Each path below is one point turned by a fixed rotation once a step. After each direction that follows a path, write how fast that rotation turns it, in degrees each step (0 if it stays still).
Each turn is a multiple of 5 degrees from 10 to 175, or 0.
Path 1:
[-159 -97 102 -36 -156 186 102 -121 -263 -24 91 -115 17 127 -63 -256 16 173 -67 120 -102 -83 170 -10 241 83 26 74 220 -221 -10 -35 -31 37 1 167 -104 -141]
[-150 -89 134 20 -182 234 143 -117 -301 46 57 -68 34 84 -67 -207 -52 176 -127 112 -23 -101 212 41 180 152 25 -3 220 -231 -21 36 -16 -31 -31 128 -61 -42]
[-198 -147 172 51 -155 246 107 -139 -239 86 138 -64 -32 63 27 -172 -76 179 -104 109 79 -43 131 37 206 167 30 -30 163 -265 -86 22 3 55 -70 91 -106 -53]
[-247 -142 128 22 -124 234 98 -132 -162 45 160 -109 -25 89 45 -217 20 155 -50 83 6 -55 112 -23 285 59 47 42 169 -245 -68 -9 7 95 -16 138 -143 -162]
[-218 -101 130 1 -154 242 125 -95 -227 19 123 -55 21 133 -44 -248 79 128 -42 66 -83 -108 182 -17 264 3 48 45 177 -206 4 34 -12 -7 27 177 -132 -113]
[-186 -113 180 62 -173 254 144 -74 -244 73 111 7 7 95 -56 -198 2 118 -108 50 -36 -104 227 55 224 88 39 -41 152 -249 -14 106 11 -67 -22 158 -94 -22]
[-219 -165 199 48 -149 230 104 -113 -185 115 185 -1 -33 67 16 -169 -32 139 -101 28 47 -20 147 66 261 117 42 -61 104 -279 -83 79 59 34 -60 147 -117 -28]
[-247 -159 148 -37 -142 199 77 -115 -143 60 222 -26 -29 89 20 -223 64 109 -51 28 -21 -5 106 9 332 34 58 11 87 -288 -88 34 69 85 -18 189 -122 -106]
[-187 -108 159 -57 -159 190 80 -82 -179 25 165 0 -5 116 -80 -243 108 85 -82 29 -140 -75 185 19 310 10 57 37 108 -256 -37 51 55 -21 15 234 -93 -71]
[-124 -109 181 -33 -196 200 93 -77 -234 74 143 49 11 68 -105 -198 2 87 -148 25 -100 -53 227 88 261 91 53 -44 99 -274 -49 89 71 -74 -19 216 -65 34]
[-147 -168 183 -56 -153 173 54 -124 -187 96 205 7 -34 26 -24 -187 -33 95 -140 40 -15 27 153 103 270 136 56 -41 49 -341 -119 49 104 24 -56 184 -66 12]
[-149 -145 141 -106 -127 139 22 -156 -157 28 204 -44 -32 65 -27 -237 45 97 -89 71 -65 32 119 34 341 62 63 44 67 -322 -103 -30 101 89 -17 217 -92 -53]
[-99 -96 109 -111 -154 141 46 -108 -223 -16 145 -44 23 83 -114 -258 61 98 -102 72 -181 -45 179 32 285 57 61 69 132 -275 -56 -18 56 14 7 253 -65 -39]
[-55 -91 157 -83 -180 154 72 -131 -284 35 104 -4 20 61 -125 -217 -34 125 -166 86 -90 -35 210 100 205 147 60 -4 134 -304 -74 24 40 -39 -29 209 -34 32]
[-93 -153 165 -56 -165 142 40 -179 -244 48 131 -48 -27 38 -27 -180 -77 140 -141 110 -2 41 124 100 231 194 56 17 135 -323 -126 -18 61 68 -93 182 -57 -3]
[-125 -131 123 -101 -132 144 40 -156 -202 4 146 -111 -26 67 -27 -242 -4 160 -86 118 -50 14 96 19 271 122 47 71 167 -286 -111 -75 45 135 -35 184 -84 -98]
[-100 -96 96 -80 -155 159 81 -136 -259 -36 69 -105 30 104 -99 -268 39 139 -91 132 -122 -47 161 0 247 94 36 83 218 -233 -49 -47 -15 37 5 199 -69 -87]
[-92 -99 129 -22 -179 198 119 -114 -302 19 62 -73 31 80 -89 -222 -69 172 -125 125 -52 -58 195 63 175 183 27 11 211 -248 -52 -3 -18 -26 -20 156 -58 -17]
[-155 -157 157 26 -149 201 109 -159 -250 73 111 -92 -8 67 2 -177 -106 192 -111 129 56 -18 127 60 194 194 26 -15 188 -289 -87 1 5 80 -74 135 -84 -60]
[-213 -148 136 -28 -120 203 82 -156 -202 42 143 -139 -23 96 41 -226 -17 168 -47 112 -2 -23 95 -22 257 98 29 56 194 -245 -53 -43 8 129 -24 135 -113 -147]
[-187 -92 107 -2 -171 221 128 -113 -230 -10 91 -87 24 136 -49 -253 51 158 -55 93 -72 -109 164 -27 243 47 32 55 228 -201 -14 7 -33 23 21 163 -117 -137]
[-166 -106 167 50 -196 254 154 -99 -269 60 82 -31 22 98 -49 -210 -29 154 -111 71 -19 -113 210 31 189 109 28 -33 173 -221 -28 70 -12 -54 -17 134 -95 -47]
[-219 -147 194 57 -156 247 119 -125 -204 102 151 -44 -16 59 39 -160 -54 145 -98 61 67 -40 143 56 243 130 38 -50 123 -264 -74 59 17 43 -44 101 -112 -50]
[-252 -158 149 -5 -129 229 100 -115 -144 81 196 -66 -34 100 33 -221 42 124 -48 47 -2 -38 126 -6 325 33 44 13 126 -268 -64 21 40 84 -12 146 -149 -121]
[-208 -108 135 -26 -174 237 119 -79 -201 20 146 -42 0 123 -59 -253 108 102 -67 35 -111 -103 184 -10 285 -1 45 20 138 -213 -7 60 19 -18 33 199 -114 -105]
Directions:
[40 -3 72 15 23 -9 8 -30 0 16 -21 -33 -3 -13 -17 78 11 -28 11 -25 -25 -53 25 -24 -12 -26 -69 29 -73 -18 47 -59 -14 -2 -100 -18 21 -36]
0
[-12 23 -39 -40 9 -12 -1 14 14 -57 -6 -28 15 43 -29 -46 82 -12 35 0 -82 -30 2 -50 38 -74 1 66 21 31 33 -27 -12 5 46 30 -10 -57]
90
[31 -3 16 -59 -1 -39 -38 6 37 8 46 61 -14 -19 -31 0 37 -53 -23 -46 -55 38 11 30 48 -20 22 -13 -83 -47 -27 18 63 -18 2 55 23 56]
20
